(in the rows, 128 means zero)
Rows swapped in pairs by one turn or mirror: which row each one swaps with:
The rows were stretched afterwards, more along some directions than others.
vom: [126 134 124 132 100 127 127 119 135 136  93 119 143 153 152 130 149 127
 139 134 167]
nov: [133 112 142 123 142 111 145 113 123 120 132 111 123 123 113 114 131 163
 119 114 139]
mazi: [136 133 127 157 110 115 129 112 125 116 139 115 116 121 120 138 130 117
 146 116 105]
radop: [109 135 110 119 133 127 137 151 122 118 110  94 143 145 151 119 136 127
 147 153 131]
tel: [108 144 125 128  94 115 146 120 131 120 118 142 148 114 142 105 103 130
 134 142 155]
mekav: [132 145 110 151 131 123  83 130 134 112 116 124  97 116 156 100 110 121
 143 132 112]
savi: [165 134 155 149 117 116 130 131 157 148  85 120 165  91 138 106 167 100
 112 125 162]
raguv: [155 146 151 159 107 116 104 123 144 154  90 151 157  89 155  96 138 103
 118 129 159]
nemef: [132 159 119 155  88 111 109 123 115 143 130 163 141 134 134 131 111 102
 148 124 115]
vap: [131 141 117 177 100 109 118 128 133 133 108 128 138 137 152 133 127  95
 141 128 134]
goda: [106 128 106  90 122 133 127 134 123 101  99 114 115 120 134 115 103 164
 136 128 120]
dagad: [121 135 123 128  85 119 135  97 139 116  98 139 124 116 147 150 120 135
 129 148 126]
Bomuk: [134 147 115 130 108 142  92 120 126 123 130 160 101 109 120 129  75 120
 142 126  97]
Tudin: [153 139 134 133 147 135  84 152 135 113 105 100 130 115 141 129 139 116
 126 130 119]
fidop: [136 108 130 133 141 142 127 131 133 114 136  97 118 134 125 142 146 117
 111 150 131]
vabam: [116 148 119 110 117 124 166 120 140 124 101 126 128 108 121 120 110 108
 167 126 120]
fus: [119 142 122 126 137 154 117 163 122 132 138 146 141 145 150 115 101 101
 148 160  90]
runi: [114 132 119  87 143 157 126 135 115 135 145 150 126 135 118 124  90 156
 122 131 123]
Deriz: [164 100 133 168 120 127 107 126 140 129 111 121 140 108 131 134 159 105
  88 159 150]
Tabul: [128 136 136 113 123 124 151 128 126 111 102 108 146 108 121 120 139 136
 136 141 147]
kulum: [124 159 137 119 124 121 100 127 124 125 164 155 136 109 121 115  88 144
 139  99 103]
Leva: [117 123 135 126 133 131 133 139 119 120 138 106 139 116 115 160 119 112
 136 154 120]
nem: [125 132 119 139  98 119 130 142 120 128  96 136 149 136 155 142 135 119
 138 157 143]
Gulum: [126 112 137 103 137 119 141 110 123 129 126 125 119 160 141 114 141 153
 123 136 133]
Niva: [146 129 130 122 144 137 124 107 139 127 140 123 105 121  96 124 116 120
 132 121 100]
zir: [151 122 144 152 104 135 119 103 115 157 135 153 126 137 109 124 114  87
 121 115 124]
nasi: [152 132 148 180 111 109 130 143 153 132  66 117 158 108 167 124 164  81
 143 164 138]
degi: [144 121 128 123 134 130 136 132 129 100 111 123 108 112 119 116 116 129
 113 136 127]
Tur: [134  97 122 147 129 144 104 152 119 153 144 137 130 163 139 126 129 104
 119 127 134]
koden: [134 148 128 133 135 139  90 134 138 141 133 123 129 124 152 129 125 118
 125 130  93]
bemi: [129 129 130 150 149 125 128 146 127 132 131 137 140 140 161 111 158 145
 111 140 157]
zud: [130 123 114 150  94 119 136 120 118 152 143 163 120 155 138 131 115 112
 153 115 125]
vunu: [137 153 124 155 111 119 118  90 135 126 138 130 103 132 127 148 137 112
 161 137 111]
kal: [118 139 135 137 102 105 136 103  96 115 117 140 105 124 126 124 107 141
 161 122 120]
gil: [132 132 106 156 111 120 148 149 144 141 112 128 156 118 148 133 150  83
 133 146 132]
loni: [132 113 128 142 113 126 122 144 105 128 103 129 133 132 126 131 108 119
 146 148 151]
dasav: [126 141 133 154  73 127 113 108 137 142 133 152 141 129 169 144 114 107
 140 131 124]
les: [140 153 130 138 122 126 152 105 136 132 117 137 135 101 104 131 134 108
 158 137  99]
noluf: [118 131 113 130 101 127 111 128 101 133 106 134 114 154 166 110 115 105
 161 135 134]
sirok: [131 145 134 121 115 121 137 113 161 117  90 119 139  92 143 141 125 109
 126 154 100]
kalen: [146 143 116 143 119 139 115 139 153 143 113 151 138 113 153 130 125  86
 144 139  75]
zumu: [153 128 142 139 100 135 129 114 140 124  88 110 132  99  95 143 128 116
 129 147 152]
rodum: [141 117 119 136 136 130 116 180 148 139  93 119 160 109 140 129 146 119
 120 142 149]
Luru: [121 146 129 128 123 117 104 122 140 133 156 143 137 123 133 124 110 141
 125  91 130]
gapi: [129 106 133 132 119 132 108 120 102 132 137 139 102 167 142 123 121 135
 128 127 154]
Fup: [127 125 114  92 146 148 150 146 124 133 147 143 133 140 127 112 124 139
 122 138 113]
kogo: [133 108 135 130 159 145 122 158 138 152 133 138 141 125 127 115 107 103
 110 133 114]
negep: [147 128 123 164 120 131  88 121 123 153 139 155 119 146 137 126 125 108
 122 127 119]
lan: [143 133 120 151 126 149 127 133 138 139 126 162 116 127 137 129 147 119
 121 144 131]
tuk: [121 120 115 121 128 133 112 118 121 102 148 114  85 141 115 136 107 140
 153 131 110]
Mep: [134 126 134 136 134 119  95 137 107 102 143 128 124 135 141 145 132 150
 123 129 120]
Fek: [ 96 139 148 106 129 148 123 113  85 116 178 127 117 155 101 156  92 149
 138 134 111]
mit: [131 153 126 185  87 111 100 138 119 140  96 141 144 105 154 130 124  91
 142 142 133]
Zov: [131 140 137 113 134 129 118 123 128  95 149 128 107 124 107 125 119 148
 116  98 130]
rut: [118 151 135 131 139 131  94 149 114 103 159 138 134 132 136 120  94 130
 157 133 121]
divik: [145 146 133 156 116 123 148 111 130 142 104 136 119 105 106 104 115 110
 156 130 132]
rupo: [149 138 158 136  97 120 124 110 151 129 118 122 137 111 142 135 125  96
 151 112 121]
Rop: [164 132 125 154 111 139 115 119 155 144  89 142 112  93 131 123 124  86
 135 136  88]
Moru: [147 125 136 116 126 143 102 117 135 135 130 144 116 113 118 128  93 116
 131 107 120]
vibu: [136 147 136 127 155 139 108 149 147 142 136 126 148 120 137 117 135 112
 129 113 107]
doli: [154 105 105 170 106 120 120 138 141 144  94 131 129 137 162 125 149 101
 114 148 137]
merot: [150 137 118 149 108 144 103 131 126 129 115 131 111 148 144 134 135  76
 165 139 144]

mit pairs with vabam
Bomuk pairs with vibu
savi pairs with dagad
mekav pairs with kogo
Niva pairs with negep
Tabul pairs with nem

